In the rows, 128 means zero.
R: 4 groups of rows, each row roughly a mix of its group's hidden directions:
R (109 x 11):
[[121 118  88  94 120 140 114 119 120 155  78]
 [162 147 113 151 174 111 147 107 145 113 103]
 [111  77 114 144 131 124 116 126 171 101 107]
 [ 97 141 134 142  96 129 103 180 104 123 142]
 [108  98 135 139 114 164 142 130 163  81 136]
 [116 139 149  82 137  90 105 146  92 116 127]
 [132 144 152 148 100 130 129 165 180 144 143]
 [100 110 102 127 148 159 141  84 132  94 138]
 [ 78  99 124 114 127 166 137 150 122  97 130]
 [ 62 131 119 117 119 119  98 133 143 146 108]
 [132 139  75 105 102 136 145 116  86 129 113]
 [135 118  90 144 105  83 149 129  89 112 130]
 [131 144  94  91 110 116 107 134  95 144  89]
 [122 161 117 115 117 158 137  97  88 119 167]
 [ 64 135 130 139 157 138 114 132 116 156 140]
 [170 136 144 124 162 148 119  79 107 120 128]
 [114 120 122 108 117 166 118 118 171  84 112]
 [115  89 105 161 152 105 119 127 153 162 110]
 [146 142 129  95 142 125 117 106  67 108 120]
 [156 139 122 115 136 138 179  86 110 104 118]
 [ 81 129 114 138 113 147  86 162 123 127 153]
 [124 143 140 118 148 133 174 131 174  95 107]
 [130  96 128 112 104 113  96 150 121 140 181]
 [126 136 145 142  95 107 114 191 115 131 116]
 [159 147 138 124 126 125  89 107 171 101 103]
 [187 143 119 144 160 164 122 133 141 127 127]
 [155 149 157 130 102  97 114 168 118 160 125]
 [135 105  93 125 148 144 134  82  85 117 122]
 [159 131 153 107 153 165 124  83 106 120 133]
 [200 116 123 116 115 143 144 121 110 119 129]
 [101 125 122 125 111 151 155 187 155 133 137]
 [ 87 144 141 116 177 144 155 103 138 123 111]
 [148 123 147 110 142  72  86 130 108 136 131]
 [133  94 125 151 151  77 107 116 153 151 120]
 [ 97 112 158 112 137 129  86 163 152 119 106]
 [109 117 102 110 118 104 105 131 141  72 103]
 [108  96 128 127 101 140 115 144 161  79 108]
 [166 144 146 119 158 174 102 101 136 119 126]
 [148  95 125 137  98 131 121 115 149 126 187]
 [103 107 134 148 138 110 150 159  79 145 150]
 [121 147 158 120 160 112 109 126 125 185 148]
 [ 92 105 172 131 147 157 119 163 137 139 137]
 [128 100 100 121 109 153 105 151  94 150 164]
 [160 148 173 121 117  87 110 127 151 117 144]
 [144 134  84 160 169 121 152 143 123 149 111]
 [160 136 147  95 143 162 147 100 146  99 108]
 [130  87  90 153 136 135 104 138 115 172 131]
 [130 140 101 118 139 160 173 106 108  90 117]
 [121 120 149  93 124  83  92 155 111 130 150]
 [145 130 166 148 134 172 141 117 163 152 148]
 [130 135 158 143  93  98 118 181 111 133 120]
 [160 132 158 120 142 129 111  71 108 109 133]
 [ 88 130 128  95 162 161 117 121 148  94 131]
 [ 87 145 133 140 106 135 103 173  98 127 149]
 [124 132 100 115 112 158 157 130  77 159 128]
 [135 154 127 137 165 119 132 115 112 134  66]
 [107 152 138 126 159 114 157 109 140 106  78]
 [140 134 118 142  90 185 139 142 135 133 160]
 [160 148 147 136 153 165  82 112 144 122 137]
 [116 169 150 130 152 111 136 144 139 130  73]
 [145 139 155 139 136 116 123 146 104 193 131]
 [134 163 141 111 169 133 170 112  99 144 123]
 [135 116 118 137 130 121 143 179 145 112  75]
 [133 133 120 156 140 156 151 184 141 139 158]
 [187 115 139 105 113 138 156 107 111 106 128]
 [119 144 147 130 184  94 113 114 147 113 152]
 [137 143 144 117 118 106  95  97 168  96 100]
 [124 109 162 147 120 183 146 134 158 135 144]
 [108 132 151  92  96 129 135 147 136  98 173]
 [165 132 147 119 161 160 126  85 100 124 137]
 [147  90 105 141 102 150 117 120 125 139 179]
 [154 131 107 163 139 143 107 143 115 176 100]
 [178 143 133 128  78 110 127 157 121 130 116]
 [144  86  92 151 133 133 100 127 109 166 140]
 [121  99 140 140 137 103  90 154 170 155 116]
 [159 108 130  97  92 104 135  93 103 113 110]
 [103 149 126 129 110 139  82 156 116 154 165]
 [ 83  97 136 117 127 160 120 151 146  90 121]
 [152 134 106 145 111 175 113 153 101 161 136]
 [163 134 152 113 161 106 148  95 139 163 119]
 [174 130 104 130 146 169 157 158 137 135 122]
 [113 131  86 161 128  98  99 155 134 156 116]
 [161 146 137 123 117 141 107 101 185 119 111]
 [105 138 113 101 149 184 150 104 125 117 144]
 [ 99 134 154  87 144 163 153 109 147 111 112]
 [163 134 151 112 159 161 123  82 111 118 131]
 [138 125 139 110  94 170 105 140 154 146  90]
 [132 129 105 175 129 118 123 177 125 150 156]
 [110  99 120 138 104 136 126  82 128  84 153]
 [111 121 112 131 147  87 122 117 142  68 137]
 [113 130 166 133 154 160 138 118 100 130 175]
 [142 140 141 119 104 107  89 110 170  98 105]
 [158 125  91 128  81 146 133 142 132  91 113]
 [ 78 129 131 144 102 136 104 152 102 108 157]
 [175 156 131 119 110 115 128 170 127 157 107]
 [122 158 104 126 109 151 111 188 112 135 125]
 [118 127 149  89 127  86  95 158 104 130 143]
 [158 114 157 125 137 100 158  75 132 125 124]
 [138 112 161 144 111  96  93 162 147 143 104]
 [148 142  72 112 130 170 126 145 145 126 111]
 [120 148 122 111 164 121 133 113  87 118  79]
 [142 142 123 118 117 119 114 129 186 101  88]
 [119 106 152 167 133 130 162 149 103 151 163]
 [ 91 133 147 110 184 130 111 127 145 106 145]
 [149  98 108 129 101 151 107 130 109 141 180]
 [121  86 125 142  99 122 116  88 145  91 145]
 [149 123 106 179 133 155 144 107 156 148 109]
 [158 144 143 113 137 179 109 132 168 112 121]
 [ 95 106 140 116 124 185 130 138 155 102 125]]

the two rows of each list that fit no group, in list order (the others fit one group, some only roughly):
- Q_459: [140 119 162  97 111 157 103  93  97 121 144]
- Q_65: [124 120  85 122 118 174 124 130 138 114 173]
- Q_933: [153 164 126 140 104 186 138 142 112 134 130]
- Q_151: [147 133 122 132 127 109 122  97 176  78 127]
- Q_455: [128 139 143 150 155  87 126 122 169 138  89]
- Q_15: [174 118 144 111 112 168 150 143 130 104 155]
- Q_446: [106 140 102 111 167 124 141  97 126  86 152]
- Q_985: [ 89  92 123 138 132 133 146 138 128  73 143]
- Q_484: [131 133  99 115 138 167 140 102  76 110 119]
- Q_131: [154 152 103 126  82 144 134 166 107 109 118]
- Q_648: [148  82 116 154 121 113 110 113 156 148 163]
- Q_996: [126 149 130  91 141 178 109 108 162 126 115]
- Q_423: [128 140 134 148 102 100 132 170  84 121 156]

Q_65 Q_423
- Q_32: [117 170 149 139 169  98 150 131 133 122  95]
- Q_513: [ 98 113 139 113 124 116 160 101 161  85 146]
- Q_816: [164 143 137 109 125 126 113  81 141 161 159]
- Q_465: [136 147 158 114 164  77 121 128 152 108 139]
- Q_711: [168 126 141 123 157 156 160 101  94 122 143]
- Q_75: [144 154 111 133 142 153 109 155  85 158 100]
- Q_792: [144 167 102 109 158 136 147  86 116 144 146]
- Q_10: [ 90 138 129 112 168 180 126 125 130 149 118]
- Q_746: [110 128 147 128 164 121  98 101 137 176 153]
- Q_840: [131 165  84  90 146 122 130  99 103 125 122]
- Q_782: [105 143  92 124 152 171 140 164 122 119 104]
- Q_877: [168 125 161 132 108  95 158 134 122 115  93]
- Q_135: [107 150  96  88 157 135 124 114  85 140 127]
- Q_740: [140 138 136 110 183 129 155  91 134 155 121]

Q_32 Q_465
- Q_783: [135 144 111 155 144 150  80 162 152 149 133]
- Q_259: [131 113 105 142  94 168 176 114 123 114 144]
- Q_612: [ 94 101 118 127 120 163  92  98 131  99 143]
- Q_421: [ 98 147 107  98 114 134 158 143  97 132  87]
- Q_709: [168 136 156 149 120  94 104 127 166 146 136]
- Q_821: [151 122 155 134 114  94 168 153 125 116  88]
- Q_417: [145 112 119 173 114 100 169 121 111 117 158]
- Q_343: [122 155 131 125 160 128 119 107 177 108  90]
- Q_703: [103 122 142 133 164 122  94 161 154 167 125]
- Q_142: [150 135 151 147 154  95 153  89 101 110 143]
- Q_556: [ 57 136 143 120 139 128 102 109 127 138 124]
- Q_615: [156 107 147 129 148  92 120 137 167 161 103]
- Q_992: [106 108 111 103 122  98 132  95  94 151  95]

Q_612 Q_421
- Q_948: [155 129 149 128 134 180 143 157 148 115 161]
- Q_772: [142 138 165 116 120 140 152 128 165  79 146]
- Q_86: [132 152 110 155 191 126 127 110 139 132 106]
- Q_212: [154 131 140 147 168 172 151 137 110 133 158]
- Q_301: [137 151 138 104 136 113  92 143 113 178 101]
- Q_358: [133 121 124 105  91 158 121 143 104 120 181]
- Q_501: [123  90 111 108 147  92  95 121  90 136 139]
- Q_167: [118  96 150 131 154 112 111 138 163 126  79]
- Q_638: [136 166 126  92 158 107  89 118 128 151 110]
- Q_218: [ 73 104 138 117 160 131 127 158 109 114 144]
- Q_796: [185 142 143 115 126 115 108  97 101 111 143]
- Q_587: [ 75 133 117 134 125 155 109 119 104 111 167]
- Q_261: [124 105 122 115 109 130 172 103 158  84 138]

Q_167 Q_261
- Q_275: [149 117 176 143  91 143 132 137 150 157 150]
- Q_583: [141 106 155 168 110 158 166 128 138 137 154]
- Q_818: [119 112  91 111 141 151 167 134  93 158 110]
- Q_129: [142 123  95 134 104 134 145  98 152  74 128]
- Q_879: [163 114 151 127  82 140 131 159 119 123 165]
- Q_829: [101 132 102 126 128 165 118  88 114 101 162]
- Q_312: [126 134 131 140 153 183 136 164 137 148 158]
- Q_779: [104 100 113 127 184 146 140 104 155 131 116]
- Q_653: [100 115 151 136 134 109  80 127 143 163 158]
- Q_642: [147 142  98 120 107 149  82 114 145 148 162]
- Q_820: [159 120  99 157 138 116  90 115  92 157 130]
- Q_867: [126  99 122 117 175 123  98  97 114 109 159]

Q_275 Q_867
- Q_819: [100 148 119  91 159 110 100 143  97 150 112]
- Q_471: [116 152 138  92 150 146 103 140 105 173 108]
- Q_866: [145 146 146 128 168 115 162 153 126 150  87]
- Q_140: [170 152 163 148 105 117 118 136 167 135 143]
- Q_722: [154 161 147 121 104 160 156 105 131  91 141]
- Q_976: [123 168 105 118 102 163 125 135  90 123 158]
- Q_198: [124 133  90 158 139 119 153 181 150 140 131]
- Q_790: [109 149 105 161 177  96 132 119 141 135 106]
- Q_886: [108 139 125 100 115  99  85 165 104 118 148]
- Q_314: [182 144 127 152 124 149 144  84 133 113 124]
- Q_584: [161 118 113 170  84 119 126 127 113 159 140]
- Q_442: [ 66 135 140 137 141 140 119 127  96 122 161]
- Q_786: [150 119 153 140 102  96 157 158 121 102  94]
- Q_39: [136 149 117 108 142 145 111 138  66 134  99]

Q_886 Q_584
- Q_649: [141 127 122  90 153 185 131 111 113 136 107]
- Q_172: [117 144 107 121 147 178 107 147 159 146  99]
- Q_856: [120 146 145 132 190 155 160 113 125 123 136]
- Q_290: [ 93  91 123 133 121 120 152 107 170 107 153]
- Q_838: [138 131 109 138 140 138 157  79 144  89 156]
- Q_890: [161  98 123 151 125 114 154  98 137  81 129]
- Q_497: [ 88  91 106 138 123 117 153 128  88 136 154]
- Q_434: [ 66 118 149 138 169 125 120 125 122 135 144]
- Q_810: [161 149 137 127 123 109 140 182 118 145  94]
- Q_478: [120 129 114 158 139 132  69 127 108 162 143]

Q_890 Q_497
- Q_248: [137 112 130 105 138 144 139  89  70 145 132]
- Q_545: [146 153 133 130 150 121  92 155  96 160  95]
- Q_519: [ 94  93  93 116 131 109 126 113  82 127 116]
- Q_206: [153 121  89 144 131 113 104 147  98 157  93]
- Q_280: [162 143 144 147 179 129 152  96 124 109 133]
- Q_694: [ 99 112 121 141 119 150 168 108 172 103 142]
- Q_487: [ 68 125 119 111 145 127 163 136 127 112 101]
- Q_993: [182 152 141 146 113 117 127 109 146 167 125]
- Q_949: [151 161 108 116 134 146 165 162 109 122  94]
- Q_973: [157 157 151 122 144 109 151 165 119 164 105]

Q_519 Q_206
- Q_270: [113  98 111  94 129 136 133 107  84 105 160]
- Q_146: [108 117  84 119 107 117 142 163 145 146  89]
- Q_108: [148 109 143 122 161 115 121  82 160 161 131]
- Q_55: [149 161  96 110 132 157 153  85 116 140 138]
- Q_656: [127 111 130 114  80  73 135 113 118 111 117]
- Q_117: [ 91 115 103 140 159 154 160 130 124  92 110]
- Q_288: [104 126 111  99 121 150 130 154  77 158 112]
- Q_761: [ 78 138 119  92 117  92 105 118 105 129 124]
- Q_871: [143 117 124 149 100  71 109 117  97 130 149]
- Q_522: [106 150 140  91 161 130  93 145 115 161 111]
- Q_835: [ 84 106 131 136 114 102 129  94 151  92 144]

Q_761 Q_835
- Q_485: [144 134 152 134 154  97 139 166 134 152  85]
- Q_957: [122 143 169 108 114  87 110 162 153 125 145]
- Q_486: [111 131 173 118 141 137 108  84 100 123 155]
- Q_791: [144 146  99 128 130  76 117 105 143  88 124]
- Q_19: [ 99 102 114 125 136 125 111 170  99 157 160]
- Q_836: [120  94 129 133  81 144 121 169 110 136 101]
- Q_3: [124 145 164 122 160 112 144  87 107 160 145]
- Q_338: [154 140 111 127 137 147  94 144  77 158 117]
- Q_101: [125  97 113  98  92 125 134 119  78 150 131]
- Q_719: [ 85 141 122 132 156 125 142 147 139 144  76]
- Q_498: [159 120 113 163  96 131 171 103 132 114 149]
- Q_5: [127  80 104 152 128 134 146  92 160 126 150]
- Q_904: [165 130 135 168 115 126 167 102 132 129 163]
- Q_458: [133 144  91 123 142 134 160  83 125  96 154]
- Q_414: [ 93 171 142 103 160 144 117 100 117 139 144]

Q_19 Q_414
- Q_599: [131 133 162 131 121  82 134  90 139  88 131]
- Q_755: [123 156 128 116 131  98 156 135 140 120  67]
- Q_592: [153 153 160 127 138 163 124 114 148 177 131]
- Q_619: [ 91 101 109 117 119 147  97 172 102 121 125]
- Q_377: [148 159  92 113 106 158  96 136 128 151 154]
- Q_149: [164 123 135 172 112 127 163 107 153 127 154]
- Q_747: [ 95 117 100 125 136 162 117  83 131 111 159]
- Q_825: [145 153  88 114 108 160  92 144 136 151 146]
- Q_896: [133 140 169 125 157  95 137 150 120 172 113]
- Q_895: [133 108  94 141 102 115 167 172 118 148 136]

Q_755 Q_619
